In the rows, zero is written as 128.
Each path below is one point turned by a fixed rotation once a step. After each direction that follows a path, write how fast that rotation turns it, in degrees a step (0 if it stays still).
Each turn is a multiple of 5 degrees from 10 to 175, or 0.
Each row of a path follows its step; steps can be skipped.
Rotation 1:
step 1: [137 127 142 140 132 120 124 130 134 125 130 129 123 127 137 132 120 125
 127 131 144 114 137 123 118 128 124 136 124 132 105 131 131 108 140 135
 116 132 136 126 109 141 137]
step 2: [132 138 136 148 127 126 124 127 133 111 128 125 128 147 120 129 136 124
 130 145 131 120 134 131 135 120 124 134 123 142 132 147 134 128 128 145
 140 132 133 138 127 119 139]
step 3: [122 135 145 130 108 125 127  99 125 138 123 131 140 143 121 132 136 130
 135 128 137 132 130 120 124 126 137 144 129 130 123 122 120 115 130 133
 132 126 141 126 131 125 134]
step 5: [136 135 120 136 124 143 119 126 132 141 120 121 141 139 127 124 127 137
 135 121 130 128 140 123 142 135 128 126 118 115 139 150 121 107 115 133
 133 122 123 126 136 134 130]
step 9: [127 138 150 130 128 135 136 121 129 132 134 131 129 139 125 133 130 120
 141 120 137 126 134 110 128 119 132 141 130 143 133 113 129 126 141 140
 135 119 126 109 123 125 117]
step 20: [132 128 135 138 121 133 136 116 130 134 138 126 124 146 132 135 130 138
 134 148 152 126 144 123 128 126 137 115 150 131 123 130 133 136 131 137
 136 128 130 128 130 123 128]
step 23: [123 123 121 133 127 143 125 125 110 137 135 126 121 142 122 131 118 121
 109 118 140 128 127 119 131 133 136 128 135 119 127 133 114 108 123 127
 141 124 124 126 131 107 129]
step 24: [145 128 143 137 127 122 123 139 118 135 114 147 118 135 124 130 119 130
 126 128 122 120 135 130 125 140 121 117 120 120 134 116 106 125 116 125
 127 125 122 117 118 121 125]
step 25: [119 130 136 141 130 140 123 137 141 115 118 111 124 122 113 127 116 125
 129 128 138 129 135 132 127 147 124 122 149 125 133 134 111 129 122 132
 131 117 128 122 118 132 126]
Directions:
[130 129 124 130 126 131 127 129 129 128 127 126 134 128 129 124 124 130
 127 128 127 129 130 122 124 126 127 124 130 128 127 127 131 131 128 128
 130 129 125 124 126 134 132] : 70
[127 125 130 133 126 131 129 129 125 129 129 124 133 127 130 128 132 126
 128 125 129 128 130 127 127 129 125 130 126 124 123 125 127 127 125 122
 125 127 130 132 127 128 131] : 160
[129 129 130 128 130 128 128 122 129 129 124 123 128 126 124 123 129 125
 127 128 127 129 132 127 127 130 130 129 129 127 132 129 127 132 125 130
 125 131 133 129 131 130 125] : 130
[127 127 128 128 130 126 133 127 135 128 133 129 127 129 132 131 128 124
 126 131 127 130 134 126 130 131 128 127 129 129 129 130 130 128 130 125
 124 130 126 130 127 131 131] : 55
[135 127 131 128 128 126 130 126 129 128 127 130 126 128 132 126 131 129
 125 128 126 126 125 128 125 127 129 125 126 127 127 131 129 134 126 128
 124 124 130 125 127 124 132] : 160
[130 129 127 126 128 129 128 128 131 123 129 124 129 130 125 130 133 127
 129 128 130 128 125 129 127 131 124 124 130 129 127 132 131 125 123 127
 130 125 127 127 135 129 130] : 125
[128 124 130 125 128 127 125 126 130 131 123 127 131 129 134 130 129 130
 127 130 131 122 126 126 128 133 128 127 130 129 127 129 128 127 130 125
 132 129 130 129 128 130 124] : 170
